A single turn carries every row of the set below to another of its rows. Some are shown first; where does it send the rows asked next?
z_828: [.35,-.04,-.25,.11,.19,-.02,.13,-.07,.15,.05,.46,-.08]
z_868: [.14,-.03,.09,.33,.23,-.34,-.02,-.09,.25,.16,.36,.01]
z_722: [.13,-.07,.12,.29,.25,-.37,.02,-.09,.20,.14,.34,.04]
z_220: [.18,.19,.10,-.02,.17,.05,.01,.02,.23,.37,-.02,.23]
z_300: [-.05,.28,-.10,-.06,.13,-.35,.11,.09,.17,.21,.56,.20]
z_577: [.08,.23,-.13,-.06,.26,-.10,.09,.12,.11,-.18,.05,-.07]
z_933: [-.22,.15,-.15,.02,.18,.05,.29,.03,.10,.40,.35,.06]
z_557: [.04,-.01,-.03,.20,.03,-.39,.05,.00,.14,.23,.05,.27]
z_464: [.25,.01,-.18,.07,.33,-.11,-.07,.22,-.08,.12,.02,.10]
z_625: [.08,.20,-.39,-.01,.42,-.09,.20,-.22,.20,.16,.17,.01]
z_998: [.24,.23,.01,-.08,.09,-.10,.28,.25,.30,.43,.28,.11]
z_693: [.27,.19,.05,-.08,.10,-.08,.31,.21,.30,.42,.26,.16]
z_13: [.10,.21,-.10,-.10,.29,-.09,.09,.13,.07,-.18,.07,-.02]
z_488: [-.03,-.13,-.26,-.06,.22,-.19,-.09,-.07,.29,.28,.44,.01]
z_147: [.01,.20,.08,-.18,.29,-.12,.28,-.15,.14,.23,.14,-.21]

z_625 -> z_933
z_557 -> z_464
z_693 -> z_722
Now find these:
z_577 -> z_998
z_300 -> z_828

A single turn carries every row of the set below to another of its rows. Some are shown first; where does it send the rows asked next?
z_930: [-.04,-.32,-.02,.19,-.22,-.14,-.25,-.55,.39,.17,-.17,.00,.30,-.10,.03,.27,-.09,-.18,-.16]
z_519: [.02,-.01,.05,-.08,-.09,.00,.08,-.43,.02,-.07,-.20,-.58,.31,.08,-.05,.23,-.02,.31,-.13]
z_585: [.19,-.21,-.28,.11,-.43,.05,-.21,-.63,.09,.24,-.27,.04,.33,.08,-.06,.29,-.10,-.22,-.11]
z_491: [.10,-.02,-.12,.08,-.22,.29,.17,-.45,-.20,-.13,-.29,-.29,.42,.23,-.17,.43,-.09,.06,-.02]
z_274: [-.02,-.33,-.24,.17,-.33,-.03,-.24,-.61,.26,.13,-.13,.02,.43,-.14,-.12,.36,-.16,-.15,-.13]
z_76: [.25,.05,.06,.07,-.04,.22,.01,-.20,-.11,-.13,-.26,-.33,.34,.14,-.02,.37,-.21,.10,.19]
z_282: [-.09,-.09,.10,.01,-.05,-.08,.05,-.34,.01,.01,-.17,-.56,.22,.15,-.15,.28,-.08,.30,-.20]
z_452: [.04,.00,.02,.12,-.05,.18,-.02,-.12,-.15,-.12,-.29,-.37,.37,.09,.01,.45,-.18,.16,.18]
z_613: [.09,-.27,-.12,.19,-.23,-.04,-.30,-.44,.29,.14,-.19,.06,.40,-.14,-.01,.33,-.29,-.23,.06]
z_341: [.07,-.08,.17,.16,.07,.07,-.08,-.15,-.06,-.06,-.05,-.41,.14,.14,-.13,.42,-.08,.26,-.05]
z_751: [.27,-.23,-.12,.17,-.20,-.05,-.40,-.28,.25,.09,.09,-.04,.10,-.10,.04,.41,-.13,-.06,-.13]
z_172: [.28,-.21,-.19,.17,-.21,.01,-.37,-.28,.14,.17,-.18,-.02,.35,-.04,.00,.46,-.15,-.28,.16]
z_826: [-.05,-.06,.15,.17,.02,.11,-.04,-.17,-.07,-.13,-.17,-.41,.21,.11,.04,.45,.06,.25,-.03]
z_592: [.05,-.12,-.15,.21,-.18,.23,.15,-.35,-.21,-.06,-.28,-.34,.38,.32,-.17,.53,-.13,.08,-.14]
z_284: [.11,-.11,.14,.25,.06,.09,-.02,-.16,-.06,-.08,-.13,-.41,.15,.25,.00,.48,-.02,.20,-.13]
z_88: [.11,-.27,-.36,.10,-.39,.00,-.20,-.53,.11,.20,-.26,-.06,.46,.02,-.11,.43,-.09,-.29,-.03]
z_692: [.34,-.19,-.08,.14,-.17,.01,-.48,-.35,.18,.17,.01,-.04,.13,-.09,.04,.32,-.04,.00,-.02]
z_326: [.14,-.24,-.34,.13,-.45,.00,-.15,-.54,.15,.15,-.17,.03,.31,.04,-.07,.37,-.22,-.26,-.19]
z_183: [.09,-.21,-.14,.03,-.36,-.15,-.21,-.66,.25,.29,-.26,-.11,.24,.05,.04,.14,-.01,-.10,-.24]
z_634: [.08,-.33,-.09,.26,-.17,.01,-.38,-.44,.28,.09,.00,.07,.29,-.16,-.05,.43,-.09,-.12,-.07]
z_208: [.15,-.03,.17,.12,.03,.17,-.03,-.26,-.04,-.16,-.07,-.38,.17,.13,-.03,.41,.08,.24,-.07]
z_328: [-.14,-.09,.06,.08,-.16,-.01,.23,-.44,-.04,.05,-.39,-.41,.30,.32,-.14,.28,-.13,.04,-.19]
z_691: [.13,-.24,-.15,.03,-.27,-.23,-.32,-.44,.34,.16,.01,-.22,.15,-.13,.04,.25,-.13,.03,-.26]
z_604: [-.01,-.02,.11,.05,-.15,.08,.25,-.49,-.01,-.04,-.42,-.37,.31,.30,-.01,.25,-.01,.01,-.13]
z_661: [.07,-.27,-.13,.00,-.20,-.28,-.36,-.45,.33,.23,-.09,-.32,.27,-.13,.04,.27,.04,.00,-.14]
z_572: [.36,-.16,-.23,.13,-.30,.10,-.37,-.41,.07,.19,-.16,.06,.29,-.02,-.02,.34,-.20,-.16,.09]
z_434: [.02,-.30,-.12,.10,-.20,-.15,-.37,-.48,.36,.14,-.05,-.11,.36,-.25,-.03,.30,-.19,.00,-.07]
z_906: [.18,-.21,-.10,.02,-.24,-.16,-.40,-.52,.26,.23,-.04,-.20,.15,-.11,.04,.19,.03,.10,-.20]
z_547: [.30,-.19,-.24,.15,-.31,.02,-.30,-.31,.17,.12,-.10,.04,.26,-.05,.01,.39,-.33,-.23,.02]
z_197: [.15,-.03,.04,.16,-.02,.19,-.02,-.12,-.17,-.05,-.21,-.30,.29,.18,-.17,.46,-.31,.09,.15]
z_663: [-.01,-.10,-.05,.04,-.09,-.04,.05,-.33,-.04,-.02,-.18,-.62,.31,.15,-.09,.36,-.11,.36,-.21]
z_584: [.05,-.25,-.16,.07,-.38,-.20,-.13,-.56,.32,.21,-.20,-.10,.20,.04,.06,.23,-.12,-.19,-.31]
z_620: [-.08,-.06,-.09,.16,-.19,.26,.12,-.31,-.22,-.12,-.34,-.29,.42,.20,-.10,.51,-.07,.07,.01]
z_622: [.00,-.08,-.09,.15,-.20,.21,.17,-.36,-.21,-.02,-.33,-.27,.38,.30,-.27,.45,-.23,.00,-.03]
z_123: [-.03,-.08,.07,.13,-.11,-.02,.21,-.35,-.01,.04,-.45,-.45,.30,.36,.03,.31,-.16,.04,-.17]
z_681: [.22,-.27,-.12,.16,-.13,-.06,-.48,-.30,.21,.14,.05,-.14,.21,-.13,-.01,.47,.07,-.05,-.03]
z_87: [.19,-.03,-.04,.13,-.04,.12,.01,-.13,-.14,-.04,-.28,-.43,.36,.18,-.05,.44,-.35,.14,.11]
z_82: [-.01,-.30,-.16,.08,-.32,-.19,-.17,-.59,.28,.26,-.28,-.16,.31,.06,.02,.30,.08,-.25,-.22]
z_136: [-.18,-.06,.01,.02,-.11,.01,.06,-.34,-.04,-.08,-.26,-.55,.34,.08,-.01,.34,.01,.31,-.12]
z_319: [-.18,-.05,.05,.09,-.16,.07,.20,-.37,-.07,-.04,-.47,-.39,.37,.24,.04,.33,-.05,.05,-.07]

z_274 -> z_613
z_208 -> z_519
Now find these:
z_197 -> z_341
z_452 -> z_826
z_906 -> z_183
z_681 -> z_661
z_663 -> z_123
z_326 -> z_547

A single turn carries every row of the set below to another of its rows. Some are shown first; where does it send the rows asked next?
z_787: [.07,-.16,.14,-.38,-.10,.13,-.41,.02,-.07,-.05,-.01,.12,.03,.00,-.01,.03]
z_938: [.13,-.02,.05,-.30,.05,.21,.02,.25,-.11,.00,-.13,.14,-.01,-.42,-.15,.06]
z_255: [-.26,.04,.07,.06,.23,.06,-.07,-.11,.22,.15,-.02,-.10,-.11,.02,.04,-.06]
z_796: [-.07,-.11,-.05,-.30,-.02,.09,-.09,.23,-.06,.05,-.01,.21,-.03,-.32,-.28,.06]
z_325: [-.03,-.04,.07,-.13,.18,.29,-.10,.12,.17,-.13,-.18,.03,.04,-.30,.15,-.32]
z_268: [.00,-.19,-.30,-.09,.14,.08,-.15,-.17,.04,.30,-.21,-.19,.04,.12,-.09,.02]
z_861: [.06,.06,.15,-.01,-.05,.14,.17,-.22,.12,.12,-.08,.07,.01,-.44,-.11,.05]
z_440: [-.08,.12,-.09,-.11,.19,.24,.06,.10,-.03,-.01,-.04,.02,-.10,-.26,.10,-.41]
z_265: [.06,.16,-.35,.02,-.26,.06,-.13,-.17,.05,.06,.00,-.19,-.12,-.08,.03,-.01]
z_573: [.37,.05,-.23,-.06,.07,.23,-.12,-.09,-.17,.02,.18,-.10,-.03,-.21,-.21,-.14]
z_289: [.11,-.07,-.08,.04,.06,-.26,-.02,.04,.08,-.15,-.07,-.17,-.03,-.45,.05,.08]
z_377: [.18,.01,-.16,-.43,.06,.14,-.22,.17,-.15,-.10,-.09,.21,.03,-.27,-.15,.04]
z_156: [.13,-.06,-.29,-.01,.04,-.09,-.16,.08,.13,-.17,-.03,-.15,-.11,-.43,.04,.15]
z_310: [.00,-.10,-.37,.01,.13,.15,-.14,-.11,.13,.31,-.08,-.14,-.01,-.08,-.18,.13]
z_514: [.24,.15,-.41,-.12,-.06,-.02,-.13,-.19,.03,-.04,.00,-.14,-.13,-.13,.05,.16]
z_308: [-.08,.07,-.12,-.20,.27,-.12,-.13,-.20,-.28,.00,-.14,-.01,.16,.02,.13,-.17]
z_602: [-.12,.03,.07,-.05,.17,.33,.01,-.15,.30,.14,-.17,-.05,-.11,-.09,.11,-.08]
z_887: [.15,.05,-.13,-.10,-.06,-.22,-.07,.17,.08,-.09,-.07,-.27,-.10,-.39,.02,-.05]
z_295: [.21,.03,-.27,-.09,.06,.00,.08,.12,.19,.01,-.16,-.15,-.02,-.41,.06,.14]
z_872: [.07,.19,-.29,-.06,-.23,-.14,-.06,-.23,-.04,.10,.01,.01,-.11,-.11,.03,.10]
z_596: [.01,-.05,.07,-.05,-.22,-.12,-.17,-.22,.10,.08,-.41,-.12,.13,-.22,-.10,-.14]
z_922: [.45,-.16,-.09,-.06,-.05,.17,-.08,-.01,-.09,.03,.11,-.07,.03,-.18,-.24,-.09]
z_466: [.07,-.08,.09,-.22,-.16,.12,-.40,.04,-.10,.15,.04,.01,-.04,.10,-.13,-.17]
z_544: [.14,-.17,-.24,.03,.19,.10,-.29,-.16,.07,.22,-.16,-.19,.02,-.06,-.25,.14]
z_479: [-.05,-.17,-.04,-.12,-.20,.04,-.26,-.28,.08,.15,-.38,-.06,.10,-.02,.00,-.17]
z_760: [.06,-.05,.22,-.16,.44,.03,-.05,-.04,-.07,-.11,.09,.01,.06,-.11,-.07,-.03]
z_971: [-.13,-.05,.10,-.07,.32,-.06,-.03,-.02,-.12,-.24,.03,-.11,.12,-.05,.07,-.10]
z_563: [.16,-.03,.11,-.05,-.13,.08,-.21,-.30,.02,.20,-.38,-.08,.09,-.17,.13,-.20]
z_343: [.18,-.06,-.10,-.06,.03,-.04,.00,.22,.00,-.23,-.04,-.11,.01,-.48,.10,.03]
z_959: [.24,-.07,-.18,-.08,.01,.28,-.09,.04,-.18,.04,.01,-.11,-.01,-.04,-.40,-.16]
z_449: [.06,.06,.01,-.05,.31,.25,-.09,.03,-.07,-.06,-.09,-.04,-.11,-.24,-.01,-.44]
z_356: [.07,.10,-.09,-.07,.24,.31,-.01,.14,.00,-.19,-.11,-.01,-.09,-.40,-.05,-.26]
z_611: [-.15,-.10,-.13,-.20,.21,.05,-.30,-.18,-.27,-.12,-.20,-.01,.07,.06,-.01,-.22]
z_900: [-.01,-.09,.04,-.28,-.09,.03,-.37,.11,-.14,.11,.09,-.08,.00,.12,-.02,.09]
z_257: [.02,-.25,-.33,-.02,.09,.16,-.10,-.06,-.04,.27,-.10,-.06,.10,-.01,-.29,.00]
z_96: [.06,.15,.03,-.11,.23,.32,-.11,.03,.11,.01,-.22,-.08,-.19,-.32,.06,-.32]
z_989: [-.10,-.18,.03,.01,-.10,-.06,-.03,-.21,.07,.09,-.41,-.19,.08,-.16,.15,-.08]
z_799: [.05,-.08,.28,-.14,.23,-.06,-.21,-.03,-.09,-.17,.13,-.07,.12,-.22,.05,-.03]
z_677: [-.04,-.06,.18,-.10,-.18,.05,-.30,-.16,.16,.17,-.33,-.10,.09,-.18,.06,-.18]
z_642: [.07,-.12,.00,-.38,-.01,.18,-.13,.16,-.18,.07,-.04,.28,-.01,-.30,.03,.07]
z_5: [.14,.12,.09,.00,-.06,.02,.16,-.32,.09,-.11,-.11,.08,.01,-.40,-.04,-.07]
z_937: [-.33,.17,.13,-.11,.08,.18,-.07,-.16,.14,.14,-.14,.00,-.10,-.03,.03,-.05]
z_523: [.07,.07,.09,-.06,-.25,-.04,.22,-.17,.01,.04,-.24,-.01,.06,-.33,-.08,.04]
z_422: [-.05,.09,-.21,-.29,.12,-.06,-.32,-.20,-.27,.00,-.04,.10,.10,-.02,.15,-.05]
z_205: [.11,-.13,-.32,-.14,.00,.09,-.08,-.13,-.15,.25,-.29,-.11,-.02,-.04,-.29,.12]
z_725: [-.09,-.06,-.14,-.16,.22,.01,-.25,-.31,-.22,-.01,-.09,.19,.15,-.05,.11,.04]
z_595: [-.11,.01,-.20,-.26,.11,-.12,-.26,-.32,-.15,.01,-.25,.01,.08,.08,.04,-.01]
z_363: [.13,-.12,-.04,-.26,-.06,.13,-.01,.10,-.20,.13,-.06,.28,-.01,-.34,-.24,.05]

z_861 -> z_255
z_887 -> z_563
z_265 -> z_5
Now find these:
z_377 -> z_205
z_356 -> z_595
z_787 -> z_959
z_310 -> z_289
z_257 -> z_156

